Each path is a new rotation, seen through one point. The rows after it are directions, each followed by how far the rotation turns it, in degrees a step (0 if it stays put).
Each turn is a multiple of 5 degrees from 10 to 175, or 0.
Each row of a path follows its step; steps can be skipped.
path 1
step 0: [  1  15  -5   9  14  -9   2   5 -12  13  -7 -11   0 -10  11   7 -21  -6
   5   9 -15  -1 -15   1  -7   3  18   6   0  -3   4   3   2  -2  -2  -2
 -25  -4   3  11  -5 -20  13   1  -9 -29  -3   7   4  -9 -10]
step 1: [-12  -8  -4   3   2  -9  11   6  10 -13   3   7  -3   2  13  -8  -1  -9
  -5  10 -18   7  -8  -8 -20 -26 -15  21  13  -5  10  16   5 -11   4   3
  -3   3  -4 -17   9  -6  14   1 -15 -12  11  -2  -3 -12  -1]
step 2: [  1  -3  -2   6  18   0   3  32  -9   7 -20  -9  10   6   4  -3   2 -19
  -1  13  -2 -11 -15   4   9 -16   7   3  10   2   4  -6  11  -4  -8  -5
 -10   8   5  -3  10 -18  -9  11  -2 -10   6  15  -7   2  17]
step 4: [  5   1  -3   0 -13  -2   6  19 -16  10  -4   3   1  16  15  -2 -24  -8
   0   1 -14   6 -15   0 -28 -17   3   7  11  -1   2  -6  20   8  -2  11
 -16   0  14  -2   8  -3  -7   3 -11  -3   2  -9 -14  -6   1]
step 5: [ 12  -3   5   1   8   1   3   8  -5  -6 -19   0  -8  -1  11   3  -1 -17
  21  23 -25 -19   1   2   9  -6   1  16  10   8  18  12  20  -7   1   0
  -5   5  -5  -8 -11  -5   8  -3 -11 -10   0 -10   6   8   3]
step 9: [ -4  12  -7   9 -11   4   4  19   1 -13   1  -6  -1   5  15 -12 -20 -20
   4   0 -16  14   1 -18   1  -7   5   8  10  10   6   6   5 -19   8 -14
  -8   6 -11  -8  -6  -5   5 -14   0 -11  -1 -21  -8 -11 -10]
step 10: [ -2  -6   0  10  10  -2  16  15  -3  18 -16   7  -4  12   3 -14  23 -10
  -9  -2 -22   5  -8   7   0  -5   6  13   4   6  21   5   9 -11   5 -10
   7  12 -10  -5   6 -14 -20  13  -5   5   6  -8   3   6  -3]
step 11: [-21   7  -5  25   8  -6   3  22 -20  -6   0  -9   2   0  -3   9 -19 -10
   1  -3 -10  10  -1  -8  22   6 -18  -6   3  11   6  10  17  -1   2 -18
  -5  -1   0  12  -2  -4  -9  12  -5  -2  -6  -3   3   5  -1]
step 14: [-12   9   8  13  -7  -6  -4  17   0  13 -11 -14  10   3   1   0   2 -21
  -8   6 -17   6   2   8  24  12 -10  14  -8  -9   7  16   3 -17   4  -5
   3  -8 -10  -9   3 -17   5   2 -12 -13   7  -1 -12 -11   8]
[ 6  2  3 -4 -1  3 -1  0  3  6  3  2 -1 -1  1 -2 -6  0  3  3 -1 -1  3  3
 -1  4 -5  0  1 -3 -2 -2  2 -2 -2 -2  3 -6 -6  0 -6 -3  3  2 -5  3  1  4
 -2 -1  0]
45
[ 1  3  3 -6 -1 -2  3 -1  0  2  1  8 -3  1  5  6  1 -1 -1 -1 -2 -2 -6 -1
 -1 -3 -2  0  1 -1  6 -1  2 -1  0 -2  3  2 -1  1  7  5 -3  2  3  6  3  2
  1 -1  5]
125
[ 1 -2 -2 -3 -4 -1  3 -2 -6 -4  0  0  2  0  4 -3 -6 -4  0 -1 -1  0 -3  4
 -5  5  1 -3 -6  1 -3  0  0  4 -1  0 -1 -7  1  0 -1  4 -4 -1  3 -1 -1  3
  8 -1 -1]
85
[-1  1  1 -2  4 -5  1 -3 -2  2 -5 -5 -4 -5 -4  2 -2  3 -2  5 -4 -1  2  0
  3  1  4 -4 -3  4  2  5  3  3 -1 -1 -2  2 -3  5 -3  1  4  3  3  4  5  3
  2  0 -2]
135
path 2
step 0: [  3 -13   7   1  -5 -11  23   4  -2 -10  -8  10  -6  -7  -1  23 -14   7
   4   2 -14   1  -3 -29  -3  10  10 -13   7 -10   4   7  10  -1  -2   5
 -11  -5 -23 -13   4   3   6 -11  16  10   0  13   1  12 -13]
step 3: [  6  -2  11  14   7  -6  -1  20 -25  21  -1   5   3  22   4   1   9   6
  15  -1   1   7   2  -3  -8   4  -2  -6  -6  -2  22  15 -21   9  16  10
  -3   0 -12  -3 -16  -8  -4  -7  10  -5   1  -2  11  18  -1]
step 7: [  2   8  20   2   1 -13   0   3  -8   4  -5  -2  13  -5  -6   8   0   7
  -1  -4  10  16   0 -23  14   5  -2 -10  -1 -17   6  11  -2  12  -2 -10
   7  22 -21  -9 -15  -1   2  -1   3   9  10   8  29  10 -14]
step 8: [ -2  -3  -5   6  -5 -11   0  11  -8   4   0  18  -3   9   9  -1 -10  22
   4   3  -6  -6  -5 -21  -6 -15   0  10  17  -3 -10   9  -6   8  -3   0
  20  18  -3 -18   2   6  -4  -6  38  -4  -1   0   4   4  -4]
step 9: [  1  -6   1   3  -9  -5  -4  16 -11  16  12  -2 -15  14  -4  -2 -16   9
   9 -12 -10   8  -5  -6  13 -15  -6 -14  -6 -14  -3  -2  -6   5  17  -3
 -14  28   0 -16 -16  -9 -10  10  -4   2  16   9  10   4   3]
step 11: [  9  -6  14 -10  -2   3   4  13 -14  14 -15   5   0   6  -1  -2   0  14
 -18  -5 -18  -2 -14   0   2  -6  15 -28  -3  -6   1   9 -10 -11  -4   9
  -5  14 -11  -5   8  -4   4  -2  -2   0  15  18  12  23 -12]
step 12: [ -6   0  -2 -16 -16   4   8  -2  -5  12 -27  15  -2  -1  -4  -2 -16  11
   4  17 -16 -13   5 -16  14  -1 -13  14  16 -13  11  -3   5  -9   6  -6
   0  -6 -11  -4  -2   1  -5   6  19   0  12   5  18  13  -6]
step 13: [ 17  16   5 -11  -3   1  20  15   1  -8   3  14  -4   5   5  -2  -2   9
   1   4  -9  11  -4 -31   8 -19   4  -4 -18  -3   0   6   8 -15  -6  -3
  -8  13 -17 -24  -7  -5   2  -2  -4  -3  16  -3   3   8   1]
step 14: [ -2   8  -6  21  -6  -2   9   6 -11  13  -4   0   0   0   0   0  -1  16
   1  14   2  -3   6 -13   1  -2  20  15  12  -6   4   5 -17  11   4 -14
   7  -7  -7 -28  -6 -11  -7   7  -1  15  15  -8  23  18  -1]
[ 1 -4  1  8  1  1  1 -1 -2 -4 -3  3  5 -1  0  4  5 -3  0 -1 -3 -2 -1  3
  0  6  8 -2  2 -3  0  5  1  5 -6  0  3  2 -2  1  0 -2  1 -2 -1  1  1 -2
  2  5 -3]
100
[-2  4 -2  1  3 -3 -4  1  3  3  1 -1  4  0 -1 -1  0  0 -3 -3 -1  4 -2  4
  1 -1 -7  1  2 -4 -4  0  3  7 -4  1  3  9  0  1  1  0 -2  2  4 -3 -1  8
  1 -1  0]
25
[ 1  0  2  2 -3 -3  1  3 -2 -1  7  1 -5  2 -3 -6 -1 -3 -1 -3  0  3 -3 -5
  0  5 -1 -5  1  0  4  3 -1 -4 -6  2  1  3 -5  5  2 -1 -1  1 -8  0  3  1
  0 -3  0]
170
[ 3  4  0  3  2 -5  0  2  2 -4  3 -1  4  3 -7 -4  0 -1  6  5 -2 -1  1 -1
  1 -2  5  0  2  4 -1 -3 -5  2  5 -2  4  6 -3 -2 -3  1 -3 -1  1  2 -2 -3
 -2 -3  2]
60
[ 1 -2 -1  2 -5  1 -3 -1  2 -5 -6 -8 -2  0 -8  3 -1  1  3 -1  3  1  0 -1
  4  3 -7  0  4 -2 -4 -2  0  2  1  1  0 -4 -4 -1 -3 -1  0  2 -2  4  2 -1
  3  0 -3]
145
path 3
step 0: [  6  20   1  -7  16   2  -3 -17  -4  16  20   0   5   2   9 -11   9 -21
   2  -9  -7  12  10  17   1 -10  -5  12  -9  -6 -11 -16  12  -5 -16  15
   6   6 -15   2   0 -18  10  -1   6  17  -5   2  -3  13 -20]
step 1: [  0   2 -17  -5   2   4 -18  18 -15 -14 -16 -12 -10  -3  -7 -15 -16   9
  -9  20  -8  -7   6  18  11 -10  -2   4   2 -11  18  -9   0 -13  -2  -9
  -9  -5 -11 -11 -20  17   5 -13  -6  -5  11 -10 -10  10  -6]
step 2: [ -6 -23  11  10   0 -15   1  -1  -7  -9   9   1   4   1  -1  -3  16   7
  -5  -2  16   2  17  15   5  -8  -9   5  -2   5 -11  13 -12   0  28  -6
   6   2   1   4 -11   6   2  21 -16 -19   3  19  -6 -23  12]
step 3: [  2  17   9  14  -8  13   9   7   8   5   5  11  12   7   4   2   0   9
   0  -5  -5 -14  -1 -13 -15  19  -7  -1  27  -9 -16   2   8 -11  -9  -9
  25  -5 -18  -4   7 -27 -14  -4   1  -9   1   9 -11   0   2]
step 7: [-20   8   9  12  -9  -9  -4  20   4   2  17  -2 -12  -2  -5   9  -9 -22
  -1  10  11  -8  -3   1  13   5   1  -4   1 -10 -24   0  13  -8   8   8
 -18  -3  12  -9 -22 -11   3  -6  18 -20   5  -2   6   1 -17]
step 10: [ -9 -21  17  -4  15   4 -15   7   9 -15   5  -8  15  18   3  12 -13  -5
 -11 -11  22  12   8   8  -3  14  14   5   5   0   0   0   1  -8   5 -18
   6  26 -10 -13  -5   6   4  -3  -2  -8   9 -17  -8   0  12]
step 11: [  1  -2   2  -4  -4   4   4   6   8 -10  20   0  -1 -13  28  -3   9  -1
  -2  -8 -17  -8  18 -19   3  -3 -12  -5  21  -6 -11  -1   8  -9  17 -10
   2   1   5  26 -10 -17  10   8 -19  16  -7  -4   1   7  -8]
step 12: [  7   9  -8  -2 -28  16  16 -15 -16  -2 -17 -10  -2  -1  -6  -3  -7  -2
  -9   9   9  14  -4  -7   5  -7 -26  -9   3   1 -14  10  16  -7 -17   1
   0 -26  -5 -16  -3   5   8   8   1   0  15   2   5  11   6]
step 13: [-13   3   1  -7  -2   9   2   9  -3  14  11 -14 -13  -4  -1  15  13  -2
  -7  -2   2  22   6  26  -7   1  12   6 -25  -6   9   2   5  -2   8   6
  -2   1 -27   7   8  10 -18   4   6 -14  -5  22  11  -8 -10]
[ 2 -1 -1  3 -2 -2 -2 -4 -1 -5  5  4 -2  3 -2 -1  9  3  1  3  0  0 -3  1
  3 -6 -1 -3  4  6  2  2  2  0  2  0  4 -5  3 -1  1  1  0  1 -2  5  0  0
  3  1  6]
115
[-5 -1 -2 -1 -2 -2  2  4  0  4 -5  1  3 -1  2  5  2  3  0  2  3  0 -1  1
  6 -5  6  4 -3 -2 -2  5 -4  0  4 -6  8  1 -2 -2  1  3  1  0  2  2 -5  0
 -1  1  1]
95
[-1  0  4 -3  2  0  5  2  1  0  3  3  7  2  1  4  0 -6  0 -8 -3 -3 -1  6
 -1 -2 -1 -3  3  0  3  2 -2 -6  4  1  0 -3  1 -3 -1 -1 -4 -4  5  3  2 -2
  2 -3  0]
100
[ 1  2 -1  2 -2  2 -2 -3  4 -4 -3  0  4  2  2  1 -1 -4  4 -1  3 -4  0  1
 -4 -1  5 -4 -2  8  5  3  2  2 -2 -6  2  0 -1  6 -3 -2  3 -3  2 -3 -2  4
 -2  0 -3]
65
[ 0  4 -1  1 -4  2  0  6  3 -1  0  1 -4 -2  2  4  2  4  4  6 -8  0 -2  2
 -5  0 -1 -3  3 -2  0 -1  3  1  4  0 -1  1  0 -3 -3 -3 -2 -5  0 -6 -6 -4
 -2  1 -1]
170
[ 5  2  4 -2 -2  2  3  5  3  2 -6 -2  2  6  0 -1  2 -6  2  5  2  2 -1  1
  3 -2 -1  2  2 -1  1 -6  5  0 -3  3  3 -1 -1 -3  4 -5  0  3  1  3  0  4
 -6 -2  3]
120
[-4 -5  3  6  2 -3 -2  0  5  5  4 -5 -1  1  1 -1 -1  6  6 -3  1  0 -3 -1
 -5 -2  2  1 -1  0 -3  0  7 -2  0 -1 -1  3 -4  0  0 -1 -4  1  4  2  4  2
 -1 -1  4]
100
[ -4   2   5   2 -10   4  -1  -1   4   2   0   6   3  -3   0   2   2   3
  -4   0   0   0  -1   0  -1   1   0   7  -1  -1   0   0  -2  -2  -7   3
  -3  -4   1   4   0  -1   1   0   3  -2   0   5   4   2   5]
80
